The same turns and mirrors carry the whole set onto itself, and each row onto the other rows of its family. Which rows share a family with each named row? Give them in list order.
These 40 rows form 10 families of 4 rows each.
sisat: [ 30  16 -10 -17  -1 -23  10  -4   4 -16   7  -4  35  24  -3  -5  -5  -5
  -6 -12  10  19   8  -4   1  -8   0   1  -2  -5   8   4]
Gigel: [ 18   4  -7  -2   3   0   3   1   3 -45   1   7  10   9   3 -20 -15   4
 -14   2  -7  -3   3 -12   8 -20 -22   8  11  21 -13   0]
lazeg: [ 13  -5  -5  10 -17  12  13 -11 -10  17   6 -17  -5 -15  -8  27  -2   4
   5  -8  13 -24  -6  16 -24  21  20 -17 -19  -1   6  -7]
fezot: [-10 -24  -2  26   3   6  -7 -23   7  10  -2  -1 -19 -18   5  18  -1   1
  11  15   3  -8 -23  32 -15  -5  15  -7   5  14  -4   6]
soz: [ -2  -5 -18  10  -8   2   1  -5 -10  12  10  -7 -10  -6  -5  27 -10  11
  18 -14   9 -22   6  21 -13  20  28  -7 -17  -8  16 -12]
kosi: [  6  -3 -14  19 -27   5   5  -4 -11  13   7  -8  -8  -1  -3  28  -3   1
   5 -12  11 -29  -4  24 -18  12  22 -11 -27  -6   8 -11]
Kipeg: [ -8 -20  -2  33   1  10 -18 -30  -1   5   3   1 -20 -12   2   7  -7 -12
  18  -1  -2   5 -21  26 -12   4  -3   0   3  12 -13  -1]
Ror: [ -9 -20   2  44 -15  10  -8 -23   1   9  -6   2 -26  -5   3  14  -4   2
  -7  12   2 -10 -20  26 -13  -1  -3  -7  -3   3  -7  -2]
Romi: [ -9 -14   7  30 -16  23  -3 -15   8  15  -9   5 -21 -20   6  13   2   6
   2  15  10  -9 -13  33  -6  -7  -2  -4   2   7  -7  -1]
Padav: [ -2 -17   3  24  -6  11 -10 -31  -3   6   7  -1 -32 -13  -1  14   8  -2
   3  16   8  -4 -27  21 -13   1   9  -3  11   7 -10   3]
zom: [ 34  10   0 -26  -5 -15  12 -10   4 -13   4   6  31  25  -5  -3   8 -17
  -4 -14   7   9   7   4   6 -12  -5   1   2  -9  12  -2]
fut: [  8 -10  -4  -4   8   1   9  11   0 -34   1   8  -5  11  -6   1  -8 -13
 -14   7 -19  10  -1 -14   3  -6 -27  25  10  10 -20   3]
gaz: [ 14  -5  -4  -8  10   4   5   5   0 -29  -4   2  22  -2   3 -14  -7  -2
   0   8  -9   8   6 -14   6 -21 -24  19  19  13 -20   4]
bef: [ 13 -11   5 -10   1   6   0   1   3 -31  -7  15  22  12   5 -17   8   7
  -9   8  -9 -13   8  -6   5 -18 -25  24  10   5 -10   1]
buno: [  3   0 -13   6 -19  16   3  -7 -10  26   8  -6   1 -22   6  25  -3   6
   8  -6  14 -20  -4  17 -18  19  20  -3 -25  -1   4  -7]
lir: [ 18  -6 -12  17 -26  10  11  -4  -9   9  11 -21 -10 -12 -11  21  -3   7
  12  -9  12 -23  -7  19 -23  16  32   2  -7  -6   9   0]
gadu: [  7 -18  -8  13 -14   9   9  -1 -17  22  -1 -10  -3  -3  -7  30  -7  12
   7 -18  14 -29   6  20 -14  15  15 -10 -18   5  15  -6]
Dus: [ 18  20  -6 -25  -2 -19   5  -1   6 -12   1  13  25  22  -1   4  -2  -1
   8 -10   4   8  16  -4  16  -9  -6  14  -4  -9  24   9]
Tilud: [ 20  -7   2 -12   4  -2  -1  -4   0 -31   1   4   8  15   1  -7  -8  -6
  -5  -1 -23  -3  -2 -15  12 -16 -21  22  14  13 -13  18]
pafup: [ -5 -11   3  22  -6  16  -5 -23   6   6 -18   0 -13 -27   9  17   7   4
  13  -1  -2  -6 -22  36  -6   6 -14  -3   7  10  -7   5]
Kosav: [  0  -6   5  35  -8  14  -2 -21   7  14  -7  -4 -27 -18   6  11   9   7
   5   7   6  -4 -14  25 -13  -3  -1 -13   1  23 -11   4]
tal: [ 26  20  -7 -23   1 -18  10   4   2 -13  -1   3  36   8  -5  -1  -1 -11
   3 -10  18  17  18  -2  10 -10   2   8   6  -2   8   2]
Duti: [ -5  -5 -11   9 -10  -4 -12  -1 -20  17   7  -7  -2  -6  -7  21   4  10
  22 -20  18 -23  10  20  -9  13  28  -3 -20   4   3  -6]
Samu: [ 19  -1   0  -8   2  -7   8   7 -10 -37   0  14  10  13  -6 -13 -11   1
  -2  12 -16   0  -5 -12  11 -18 -25  18   0   8 -17  10]
megaz: [ -4  -6 -12   1  -7   5  -1  -3 -10  13   9 -16  -8 -17  -4  24   0   6
  18  -3  11 -25  -5  31 -23   7  30  -2 -22   1   7  -2]
Nav: [  8  15 -14 -22  -8 -16   9   5  -7 -12  -2  17  18  21  -7  16  -2  -9
  -2  -4  20  16  17 -10  23  -9   2  -2  -6  -2  18  -2]
Nuver: [ 11  -2  -8  -1  -3   4  -4  11   6 -35  -2  12  20   9  11 -23  -8   6
  -9   6  -9   1   6  -3  10 -23 -20  24   9   9 -13   5]
fanil: [ 10 -10  -2  -7 -16   2   8  -9 -16  25  -8 -18  -2 -21   3  21   5   9
  15 -22   9 -21  -4  18  -7  11  19 -14 -18   0   4  -4]
lil: [ -2 -18   1  36 -24  18 -10 -21   6  11   0  -2 -20 -12   4  18  -3  14
  10  19   9  -1 -13  27  -9 -12   2   1  13   0   1   7]
piges: [ 17  17  -8 -20   3 -20  14   8  -6  -9   6   7  28  22  -4   8   8  -7
  11  -7  11  18  13  -6  15  -3  -5   5 -12  -7  16  -5]
fota: [ -8 -16   8  29 -16  20  -4 -30   2   7 -14   0 -25 -15  -7  14 -10  -6
   0   1   3   0 -18  33 -12  -2  -4   5  -3   9  -4   0]
bot: [-12 -17   4  28  -6  10 -18 -24  -2   1  -2  -2 -32 -12   1  19 -10  -4
   3   7  -3  -3 -14  28  -9  -6   9  -3   9   9 -16   6]
das: [  3  -5 -15   6 -16   7   1  -3  -9  13  20  -3 -13 -10  -1  31  10  13
  21  -2  19 -26  -2  22 -16  12  23  -2 -15  -5  11 -13]
rig: [ 27  17  -5 -19  -2 -25   9   8  -8 -19   0  19  28  22  -2   4  -7  -8
   2   0  11  13   4  -1  14  -7  -8   6  -5  -8  15   8]
bibe: [ 12  11 -12 -18  -6 -18   7   3  -6 -13   6   8  32  17 -13 -13   4  -3
  -1  -5  17  27  17  -6   5 -10   3  -2  -2  -6  16  -3]
lozo: [ 17 -13  -7  -1   0  -1  -3  17   5 -36   9  15  20   7   3 -13  -4  -8
  -9   1  -9  10   1  -5  -6 -12 -19  22  16  18 -23   2]
puvo: [  9   5  -8  11   3   7   2   9  11 -41  18  13  10  19  -3 -10 -13   0
 -12  17  -6   4   4  -2  -4 -21 -19  22   4   6 -17   8]
betu: [ 11  -6   5  -2   4   4   1   4  -8 -40  -3  16  11   8   4  -7   3 -12
  -6   7 -10   6  -6 -15  14 -14 -18  22   8  20 -24   9]
Kenit: [ 19  21  -5 -23  -2 -23   3   5   2  -9  11   5  30  17   3  -1 -14  -3
 -16  -4  14  16  11   1  10  -7  -6   8  -4 -12  10  -5]
pebos: [ 25  11  -8  -9  -4 -22  11   4   0 -18  16  11  23  24  -2  -4 -14  -5
 -13   1  20  13  11 -14   5 -16  19   0  -9  -8  14   3]

The rest of the family of lozo: gadu, fota, bibe
The rest of the family of sisat: lazeg, Romi, Nuver
The rest of the family of das: Padav, Dus, Tilud
The rest of the family of Gigel: buno, Kosav, Kenit
The rest of the family of fut: Kipeg, Duti, Nav
The rest of the family of gaz: kosi, Ror, tal
The rest of the family of fanil: pafup, puvo, pebos

The same turns and mirrors carry the whole set onto itself, and each row onto the other rows of its family. Which rows share a family with each named row? Give them in list order.
These 16 rows form 4 families of 4 rows each.
Fesuk: [ -6  15  26   4  -1  -1  -9  -8  -2   7 -33  10   5   9   5]
guz: [  2 -13 -22   4  12  -7   2 -22 -17   5  23   0  -2 -18  18]
beru: [  9  -4 -15 -15 -12  -2  -3  -4 -10 -12  -8  -4  -1  -1 -28]
lan: [  5  -5  -3  -6 -21  -1  -8   6 -10 -28 -15  -5 -11  -6  -9]
vogil: [-13  18  -5  21  -2  -7  20  19  -7   6  17  -6  -1   2  24]
sivun: [ -1  10  31  17  -8  -8 -12 -20   0   8 -24   1  -2  10  -1]
rilo: [-16  20   8  34   2  -8  15   5  -6 -10  21  11   5   8  14]
fizi: [ 11  -7 -18 -12  -3  11   2  13  -2  -5  -9 -12 -15   8 -10]
mep: [ 16 -12  -7 -13 -14   2  -5   8   1  -5  -6 -15  -6  -5 -19]
Ligul: [-8 21 20 25 12 -3 24  9 -7 -2 21  1  6 -1 16]
sevu: [-15  19  15  28 -12 -18  11   6 -11 -14  17   4   9 -10  14]
matet: [  1 -17 -24   2  16   1  -3 -11  -2   7  24  12   7 -12  18]
Rumib: [ 22  -9 -14   0  14   2  -3 -31  -6   8  23   3   8  -6   6]
pud: [-17 -12 -17  -5  14  -5   0 -25   0   9  27  10   9  -2  12]
vebo: [ 20   7  28  20   4  -1 -11 -14  -6   9 -25   6   2  -2  -4]
mur: [-15   5  31  13  12  -6  -6 -15   2  13 -15  16  12   4  -9]

The rest of the family of mep: sivun, rilo, matet
The rest of the family of Fesuk: guz, beru, Ligul
The rest of the family of pud: fizi, sevu, vebo

The same turns and mirrors carry the whole set onto itself, and each row onto the other rows of its family. Which rows share a family with each named row? Give them in list order.
These 32 rows form 4 families of 8 rows each.
dov: [  7  -2  15  -9  -2  -1 -36   3 -10   9]
sobo: [ -6  24   1 -19  13 -11 -14  -9   9  -6]
Dev: [  3  -1 -26   6   3  -2  19   7   8 -10]
Zosam: [ 17  -9 -20   3   7  11  11  15  -3 -17]
Dip: [-15  27  18 -12   0  -8 -18  -9   2   0]
Zepo: [ 25 -11   5 -11   3  11   0   5  12 -32]
torok: [ 12  -8  -5  13  -5  15  19  11  -2 -21]
Zafa: [  4  -1 -13   2 -23  18  -2  23   7 -16]
nukor: [-10  12  26  -7  10 -14 -17 -14  10  -5]
bub: [ -3   8 -10 -13  18 -25  -9  -4  -1  -3]
nev: [ -3  16  -4 -27  -3  18 -24   1   4   2]
nub: [ 12 -11 -10  15 -11  15   4  26  -6  -7]
fela: [ 13 -19  -1   6   7  15  16  -1   2 -22]
lebag: [ 11 -25   2  13  10  -9   7  -9   1 -16]
Zup: [ -8  15  26  -4  -5  -9 -29   3   5   2]
paf: [ -3  -6  24 -17   9  -8 -22 -16   2 -17]
fum: [ 30  -6 -10   3   6 -12  -3  19  -1 -15]
numag: [-10  25  16 -17   4  -8 -23 -10  -1  -7]
Lek: [  9 -20  10  16 -11  18   8  13   1 -13]
Ras: [ 14 -14  -3  17  -5  11  17  12  -5 -18]
gom: [13  0  0 19 -9 -5 10 27 12  2]
fitov: [ 13 -23  16   9 -19  13 -13   8   2 -22]
vetad: [ -5   0  18   4  11 -11 -12 -13   1  17]
fopu: [-15  26  15  -7   1 -15 -21  -4  -1   4]
Soges: [ 10  -2  16   5 -13  19  14  12  26 -14]
pefo: [ -7  27   2 -13  -1  -9 -28   8   3   1]
nuv: [-13  18  -2 -15   9   4   1 -12  14  12]
sep: [ 16  -9  -7   9  -9  19  12  14  -4 -23]
Bado: [ -7  23  13 -12   5 -13 -25  -4  -5  -3]
Vir: [-16  21  -7  -6 -11 -10 -11  15   8   9]
zedes: [ 18 -13  -1  15  -7  13  11  15  -9 -21]
Mav: [-17   7  26  -9 -22   7 -21   3  10  -5]

The rest of the family of zedes: Dip, torok, numag, Ras, fopu, sep, Bado
The rest of the family of Soges: dov, Zepo, nev, fum, gom, vetad, nuv
The rest of the family of Zafa: Dev, bub, lebag, paf, fitov, Vir, Mav

The same turns and mirrors carry the whole set onto itself, and each row onto the other rows of its family. Which rows share a family with each named row? Give them in list order.
These 16 rows form 4 families of 4 rows each.
luvu: [-19   9 -10   5   0  15 -27  -5   3  -6  16 -25 -31 -10 -11   9 -14   3
   6 -13  19  -9 -23  23  -9   1  -1  -5  10  11  -3   3  10]
Fod: [-18 -10  -7  -7  -6  -6 -26   5  -6 -16 -10  -8 -36 -13  -7   2  -9 -11
  -8  -3  12   7 -29  11   8 -13  10 -11  10   4  -4   5   7]
pidu: [ -5   8   5   2   8  -7   8  14 -31  31   4  10  23 -21  -5 -17   0  11
 -11  -3 -10  -3  18 -22  19   7 -25   0  -4  16  10  20  12]
siz: [-24   8   9  10   8 -13  15  24 -16  15  -4  12   6 -25   1 -18  -2   5
 -24   1   0   0  15 -22   1  10 -38  -9 -10  20  -2  -2  11]
Laza: [-17  26 -14 -11   2  36  10  29 -27  28   3  -6  11 -28   6 -12  -8   8
   1  -2  -3  15   3 -11   1   5 -18   9  -8  10  -6  12 -18]
fad: [-24  -6  20   7 -21 -10 -11 -26  10   8   7 -21  -8   3  -9   2 -21  26
  16   7  -8   6 -15  -7   7 -15   5  -7   5   4   3 -26   8]
Luvil: [-24  10  -3   2  -7  16 -28  -4  13 -12  -1 -19 -38 -20 -10   9  -3 -11
   2  -8  -6  -7 -26  10   8  -7  -5  -4  -1   1   8  -3  23]
vun: [ -3  -7  16  12 -24 -13 -16 -30   4  15   2 -16   0   5   0  12 -13  17
  11 -12   2   1 -11  -8 -12 -13  11 -22   3   3  20  -6   6]
Sudo: [-16  12  -1  10  -7 -20  13  22 -21  20  11   8  12 -21  10 -19  15  15
 -13   9  -4   9  29 -14   9   6 -12  -9  -6  23  -7   2  17]
mokog: [-18   3   6  -7   6  10 -17 -10   4  -6   3 -19 -20  -7 -12  24 -14   5
  -4  -4   4  -8 -35  19   8 -12  12  16  10  13   1  -5  18]
novi: [ -7   1  23  11 -21   4  -8 -26  12   9  -4 -15  -5 -11   1   6 -12  17
  15 -19 -21  -6 -12  -4   5 -21  10 -15  -1 -20   8 -18  11]
gebel: [ -9   7   8  -2  11 -14   7  11 -25  25  -9  -2  -7 -16  13 -15  11   6
 -13  -4  -5  10  17 -11   3  39 -26 -15 -14   9   9  10  17]
pav: [-11   9  13  17 -11  -9 -14 -28   4   2   0  -8   9  -2   7   2 -18  18
  -4   7   0   7 -14   9   2 -31  16 -32 -10  -9  -9 -14  -2]
meba: [ -3  18   0 -11  10  23  29  30 -16  17 -12   3  19 -28  12   3 -14   6
 -12 -16  -8   2   2  -9 -10  -1 -18  -2  -2   5 -16  -4 -23]
kiv: [ -1  30  -5  -8   7  17  22  24 -18  15 -14 -23  12 -17  20   2  -3   7
  13  -6  -3  -5  22  11  -5   4 -18  -5  -8   0  -9  10 -20]
zuva: [-15  13 -15 -17   6  27  24  23 -28  33 -14   1   8 -24  12   2   3   3
  -7 -15   0  16   9  18  -5  -6  -5   4  -1  13 -14   4 -15]

The rest of the family of novi: siz, Luvil, meba
The rest of the family of Fod: gebel, pav, kiv
The rest of the family of Sudo: luvu, vun, zuva

The same turns and mirrors carry the whole set onto itself, and each row onto the other rows of its family. Which rows share a family with each named row? Give them in list order.
These 40 rows form 5 families of 8 rows each.
pusek: [  3  -2 -15  -2 -20   4   6 -14]
kab: [ -4 -22 -13 -26  10  -5  -3   6]
Poz: [ -1  -1  -7  11 -13   1   4  -9]
dup: [ 15   4  -3 -34  22 -13 -15  17]
Som: [  8   7  -4   1 -24   8   2 -15]
rer: [ 27  23   2 -30  13 -10 -22   7]
mabo: [  8  -9  -5 -25  19 -20 -16  13]
lel: [ 17  34  -1 -16  12  -4 -24   3]
detil: [ -3 -12 -11 -33  -5  -8   7  15]
vako: [ -8 -17 -15 -21  14  -8  -9   8]
fif: [ 28  31  -4  -5  -5   1 -12 -12]
Fover: [ 26  34   2 -16  -2  -2 -20  -5]
zuze: [ 30  21   4  -6 -11  -3 -22 -13]
kof: [ -3 -23  -9 -16   0  -2   7   7]
gelo: [ 25  15   6  -4 -21  10   3  -7]
giso: [ 32  24   1 -10  11  -4 -24  -2]
Vugum: [ 17  17  -8   2 -19   2  -2 -18]
gub: [  3 -15  -9 -30  15  -7  -2  17]
mumip: [ -7 -17 -23 -16  -8   2   3   0]
vok: [  7 -24 -14 -13 -12   1   5  -1]
megi: [  5   7  -3   2 -18   4  16   1]
Rof: [ -8 -17 -16 -10  -6   0   6  -5]
ruzo: [ 12 -10  -7 -34  20  -5 -22  10]
busar: [ 21  12  -2 -29  26  -7 -22   8]
sitel: [ 22  25  18  -5  -5   1 -14  -4]
nit: [ 34  26  -7  -5  -9   5 -12 -10]
Lado: [ 14   8   9 -39   9 -11 -23  10]
vasa: [ -6 -11 -18 -23  11   0   4  15]
riv: [ -4 -11  -8  -3 -15   6  10  -5]
digan: [ 15  20 -10  -5 -20  17  -2 -11]
las: [  5  -8 -17   1 -20  -3   3 -12]
Fek: [ 25  11  -8 -40  13  -4 -22  11]
Mide: [ 20  26   2  -2 -17   2 -10 -14]
dafub: [ 17  29  12 -29   5   5 -20   6]
gil: [  2 -15  -5  -9 -15 -11  14   5]
Mulo: [ 32  27   0 -20  12  -3 -22  -1]
dazos: [ 14  18 -14   7 -16   4   0 -12]
Gese: [ -5   0   0 -33  12 -17  -9  17]
Siko: [ 20  16  -4 -28  24   1 -24   9]
Vug: [  7  -7  -9 -33  24  -5 -13  12]

The rest of the family of Gese: detil, gelo, megi, sitel, Lado, dafub, gil
The rest of the family of lel: Poz, mabo, zuze, vok, vasa, digan, Fek
The rest of the family of Mulo: pusek, kab, fif, Vugum, Rof, busar, Vug
The rest of the family of Siko: vako, giso, mumip, ruzo, nit, las, dazos

The same turns and mirrors carry the whole set onto itself, and each row onto the other rows of its family. Which rows share a family with each named row? Give them in list order.
These 16 rows form 4 families of 4 rows each.
Tup: [ -4   0  -7  -2   7 -15  -7   0 -13  -2  -8  30  13  -5]
Lusik: [ -9  41  29 -12 -14  -5   0  -3 -21  27 -38 -18   1   4]
fute: [-29  24  10  -5   2  -8  -3 -10  -4  14 -17  27  14 -22]
mano: [ 18  28 -16 -13 -11  -3  12 -17 -24   4 -28 -15  -2  16]
Zozun: [  9  11  -4 -18 -24   8  -1 -14 -27   0 -30 -25   4  16]
Nizaf: [ 15  20   7  -8 -10 -13  -2   2 -33  11 -31 -20   2  25]
Nari: [-41  17   1  -2 -13  -8   1 -13  -9   9   3  14  20  -5]
batab: [-25  21  12 -11  -9  -2   3 -19 -12   3  -2  32   5 -23]
pilum: [  9   0  -6  -3  -2  -3  24   4  -2   0 -11  23  -3  -6]
Nokes: [-11  35  28 -19   1  -6   5   4  -9  20 -10 -23 -15   2]
Logar: [ -1   7 -13  -4  -7 -13   0   3 -19 -10 -15  29   6 -22]
rov: [ 17  25   2  -9 -23 -13   4   6 -38   4 -36 -17  -5   5]
Zapud: [ -2  39  34 -18 -24   1   9  -9 -28  15 -24 -18  -7   4]
keke: [-40  22  -1  -5  -1 -16   7 -23 -10  19  -5  14  -5  -7]
nolo: [ -3 -16  -2  -8 -11   6   6   0  -5  -6 -12  20   8 -10]
Sodul: [-12  32  29 -14 -16   1   3   9 -14  15  -8 -30   7  11]

The rest of the family of Tup: Nizaf, batab, Zapud
The rest of the family of Logar: Lusik, fute, rov

